50 stands for zero in the data rows.
Some points, one per row:
[53, 64, 99, 30, 90, 80, 47, 34, 36, 41, 47, 41]
[62, 60, 91, 21, 48, 79, 58, 71, 49, 49, 79, 63]
[42, 82, 99, 9, 99, 88, 69, 18, 33, 55, 49, 47]
[45, 67, 91, 6, 99, 74, 59, 28, 21, 65, 36, 51]
[65, 38, 23, 75, 6, 6, 41, 44, 65, 35, 55, 50]
[49, 66, 26, 56, 23, 47, 55, 53, 49, 49, 56, 28]
[35, 48, 21, 50, 30, 26, 75, 56, 57, 53, 21, 38]
[38, 65, 43, 47, 32, 45, 56, 37, 27, 44, 18, 37]
[65, 65, 71, 50, 29, 88, 61, 53, 69, 44, 55, 49]
[55, 67, 56, 44, 43, 55, 56, 41, 49, 58, 53, 51]
[64, 26, 43, 71, 48, 12, 52, 47, 54, 55, 64, 60]
[47, 50, 67, 54, 45, 60, 41, 49, 58, 41, 30, 46]
[58, 48, 39, 53, 40, 36, 54, 28, 67, 60, 30, 50]
[34, 45, 31, 42, 26, 42, 50, 52, 49, 44, 46, 35]
[45, 45, 33, 67, 35, 36, 60, 51, 37, 49, 34, 52]
[56, 49, 68, 41, 67, 92, 52, 75, 58, 50, 76, 36]
[55, 29, 43, 54, 31, 25, 58, 57, 63, 50, 54, 59]
[62, 47, 52, 77, 65, 48, 52, 54, 63, 50, 37, 37]
[65, 48, 45, 60, 54, 25, 39, 50, 55, 55, 62, 67]
[85, 26, 49, 72, 41, 28, 20, 37, 48, 44, 65, 84]
[41, 64, 56, 51, 69, 75, 59, 71, 47, 64, 46, 37]
16 more points follow, each with its number after it:
[37, 40, 41, 55, 40, 46, 37, 56, 60, 31, 86, 68] 0
[56, 47, 66, 36, 47, 63, 50, 60, 63, 59, 37, 40] 1
[62, 41, 59, 52, 93, 52, 42, 29, 67, 36, 25, 45] 2
[53, 40, 39, 65, 36, 35, 33, 59, 41, 38, 69, 70] 3
[47, 49, 46, 69, 20, 12, 52, 42, 28, 45, 51, 61] 4
[53, 42, 29, 58, 32, 20, 32, 58, 74, 46, 76, 63] 5
[44, 62, 49, 34, 54, 69, 64, 47, 25, 49, 31, 49] 6
[45, 53, 7, 61, 23, 42, 45, 71, 60, 49, 72, 70] 7
[60, 57, 50, 61, 39, 42, 45, 29, 39, 58, 38, 48] 8
[57, 75, 96, 22, 91, 84, 56, 48, 35, 53, 38, 60] 9
[41, 52, 63, 56, 53, 38, 60, 49, 67, 25, 54, 53] 10
[43, 40, 40, 83, 57, 58, 55, 57, 55, 29, 58, 61] 11
[30, 86, 90, 10, 99, 80, 60, 21, 27, 61, 34, 32] 12
[29, 28, 23, 64, 33, 36, 24, 57, 54, 57, 39, 61] 13
[34, 43, 60, 44, 73, 72, 64, 56, 38, 60, 76, 41] 14
[51, 67, 74, 6, 99, 87, 75, 43, 48, 59, 33, 41] 15
Which two of these numbered points are nearest to each point below, looking only along the 5 directions in which the first points spread most? Their numbers follow each, nearest first.
[42, 44, 24, 55, 21, 32, 38, 79, 59, 44, 61, 62] > 7 5
[47, 72, 90, 14, 91, 95, 56, 36, 32, 57, 57, 51] > 9 15
[50, 51, 40, 45, 39, 36, 56, 46, 53, 44, 26, 52] > 8 10
[60, 48, 28, 46, 40, 51, 63, 61, 64, 39, 41, 53] > 10 11
[50, 58, 62, 40, 99, 80, 43, 36, 32, 58, 43, 38] > 15 9
[58, 28, 32, 67, 29, 29, 41, 34, 50, 49, 37, 75] > 4 13
[53, 58, 86, 52, 58, 76, 36, 63, 47, 62, 54, 35] > 1 14
[51, 30, 64, 44, 67, 67, 47, 66, 47, 75, 77, 52] > 14 1
[63, 61, 94, 20, 89, 61, 53, 24, 45, 67, 42, 49] > 9 15
[53, 47, 54, 44, 60, 81, 49, 50, 58, 56, 75, 48] > 1 14
[49, 35, 17, 66, 28, 36, 50, 55, 43, 48, 51, 54] > 13 7
[66, 65, 95, 7, 99, 99, 56, 42, 35, 70, 55, 56] > 9 15
